In the rows, zero is written as 100.
Turns in one plane each, and the order they were made in; the first pair answered:
J280:
99, 96, 91, 69, 113, 106, 77, 110, 63, 106, 109, 110, 88, 131, 97, 67, 86, 93  ->  92, 100, 92, 105, 88, 90, 69, 115, 110, 100, 120, 79, 87, 98, 122, 62, 96, 97
109, 103, 130, 108, 85, 87, 124, 96, 153, 72, 97, 68, 104, 107, 114, 123, 105, 78  ->  118, 98, 119, 101, 109, 117, 146, 71, 130, 76, 102, 109, 123, 135, 87, 139, 109, 104
106, 80, 99, 73, 112, 112, 133, 80, 59, 87, 98, 119, 92, 116, 98, 88, 90, 118  ->  98, 90, 112, 77, 85, 81, 105, 105, 96, 86, 95, 73, 62, 83, 126, 74, 81, 90
J66:
88, 94, 86, 130, 98, 98, 91, 101, 129, 90, 115, 109, 114, 70, 94, 121, 122, 86  ->  93, 110, 97, 120, 105, 94, 99, 91, 143, 77, 112, 94, 103, 76, 90, 113, 111, 74
110, 93, 116, 106, 91, 87, 118, 83, 141, 82, 99, 64, 102, 100, 115, 111, 92, 97  ->  110, 80, 108, 110, 83, 91, 109, 90, 125, 77, 102, 62, 101, 101, 127, 107, 87, 106
94, 111, 72, 112, 104, 92, 91, 104, 96, 124, 102, 124, 93, 107, 79, 91, 105, 108  ->  94, 126, 81, 108, 123, 85, 99, 97, 104, 118, 102, 124, 91, 109, 71, 90, 109, 99
72, 111, 137, 62, 98, 61, 65, 110, 86, 104, 44, 133, 78, 93, 96, 111, 106, 99  ->  69, 129, 142, 56, 108, 61, 80, 103, 86, 85, 60, 115, 76, 117, 94, 101, 84, 98
J492:
96, 105, 83, 114, 114, 118, 112, 73, 94, 84, 131, 91, 124, 122, 104, 91, 101, 130  ->  98, 117, 121, 93, 101, 91, 102, 97, 136, 82, 94, 86, 86, 98, 91, 99, 93, 71
81, 109, 84, 97, 98, 126, 104, 73, 88, 65, 121, 73, 112, 124, 112, 86, 58, 133  ->  71, 127, 109, 78, 92, 96, 84, 109, 116, 71, 78, 78, 80, 101, 86, 83, 61, 67
81, 112, 81, 105, 117, 104, 70, 112, 79, 122, 104, 112, 109, 96, 85, 80, 120, 122  ->  100, 92, 113, 100, 110, 105, 119, 68, 106, 75, 108, 68, 112, 119, 123, 100, 103, 123
J680:
81, 107, 88, 82, 127, 96, 88, 116, 71, 123, 89, 145, 80, 91, 91, 74, 101, 86  ->  88, 98, 66, 124, 124, 112, 96, 97, 68, 129, 121, 128, 110, 91, 116, 90, 118, 132
116, 83, 121, 62, 84, 101, 115, 94, 73, 107, 75, 106, 89, 90, 107, 93, 92, 94  ->  103, 81, 108, 75, 92, 106, 108, 96, 60, 117, 84, 113, 105, 103, 109, 89, 103, 123
90, 122, 92, 95, 121, 115, 112, 91, 112, 79, 133, 82, 117, 118, 98, 89, 89, 109  ->  92, 122, 96, 95, 121, 106, 111, 87, 119, 72, 121, 78, 112, 118, 107, 95, 80, 96
94, 122, 129, 111, 87, 74, 88, 102, 185, 71, 98, 88, 81, 81, 87, 94, 101, 49  ->  79, 145, 113, 73, 122, 90, 65, 110, 115, 100, 91, 128, 79, 106, 43, 72, 98, 50
J798:
116, 90, 104, 89, 142, 102, 127, 72, 66, 90, 98, 130, 98, 132, 88, 112, 116, 123  ->  122, 88, 119, 78, 116, 90, 136, 66, 78, 74, 91, 101, 93, 129, 106, 113, 105, 112
117, 122, 130, 76, 112, 97, 127, 82, 92, 90, 90, 115, 90, 131, 69, 108, 93, 77  ->  115, 126, 111, 94, 118, 106, 119, 77, 77, 98, 109, 127, 111, 133, 64, 109, 103, 99
64, 137, 84, 110, 131, 113, 80, 94, 101, 114, 142, 91, 111, 104, 83, 61, 95, 109  ->  79, 123, 94, 94, 103, 104, 102, 91, 101, 84, 139, 59, 97, 107, 118, 66, 82, 122
Now pairs of rows:
Between the rows of a pair lie 2 to 3 turns.
91, 107, 93, 111, 111, 122, 112, 57, 100, 87, 123, 92, 125, 166, 101, 114, 83, 116  ->  84, 128, 116, 128, 97, 95, 80, 86, 162, 97, 99, 89, 99, 134, 87, 119, 94, 70	J492, J280
79, 113, 71, 142, 129, 140, 96, 65, 110, 87, 170, 69, 138, 118, 120, 90, 98, 124  ->  102, 105, 138, 118, 98, 92, 112, 80, 179, 75, 103, 55, 95, 88, 121, 127, 94, 52	J66, J492
82, 95, 72, 130, 99, 96, 68, 122, 81, 127, 109, 125, 110, 75, 101, 87, 120, 120  ->  108, 85, 88, 113, 117, 118, 96, 100, 68, 116, 100, 149, 117, 111, 82, 103, 113, 134	J680, J280
133, 82, 70, 105, 104, 131, 100, 102, 54, 117, 98, 132, 108, 119, 84, 98, 105, 139  ->  113, 102, 95, 116, 77, 78, 65, 147, 117, 120, 75, 103, 71, 73, 83, 93, 113, 80	J492, J492, J280
54, 155, 87, 114, 108, 140, 60, 106, 122, 130, 140, 112, 106, 111, 75, 88, 102, 100  ->  65, 160, 116, 117, 107, 143, 88, 96, 159, 120, 125, 112, 106, 120, 67, 125, 113, 93	J492, J492, J280
111, 117, 66, 144, 130, 134, 123, 78, 96, 77, 133, 66, 120, 132, 111, 81, 93, 144  ->  112, 138, 83, 137, 145, 127, 121, 75, 126, 78, 128, 80, 116, 139, 84, 98, 102, 120	J492, J798, J492
78, 135, 95, 94, 144, 130, 110, 102, 97, 94, 118, 142, 111, 124, 35, 93, 119, 86  ->  77, 128, 114, 115, 98, 97, 116, 92, 165, 52, 127, 57, 98, 99, 104, 91, 103, 78	J492, J280, J280
75, 118, 60, 120, 100, 107, 66, 115, 81, 106, 134, 92, 106, 87, 113, 65, 101, 119  ->  88, 106, 123, 65, 93, 86, 110, 101, 110, 68, 97, 59, 69, 102, 110, 81, 66, 73	J492, J680
126, 89, 115, 145, 75, 114, 127, 72, 140, 101, 123, 95, 161, 108, 146, 150, 109, 144  ->  131, 101, 138, 136, 69, 95, 129, 82, 170, 92, 103, 80, 136, 102, 139, 154, 102, 99	J492, J492, J492
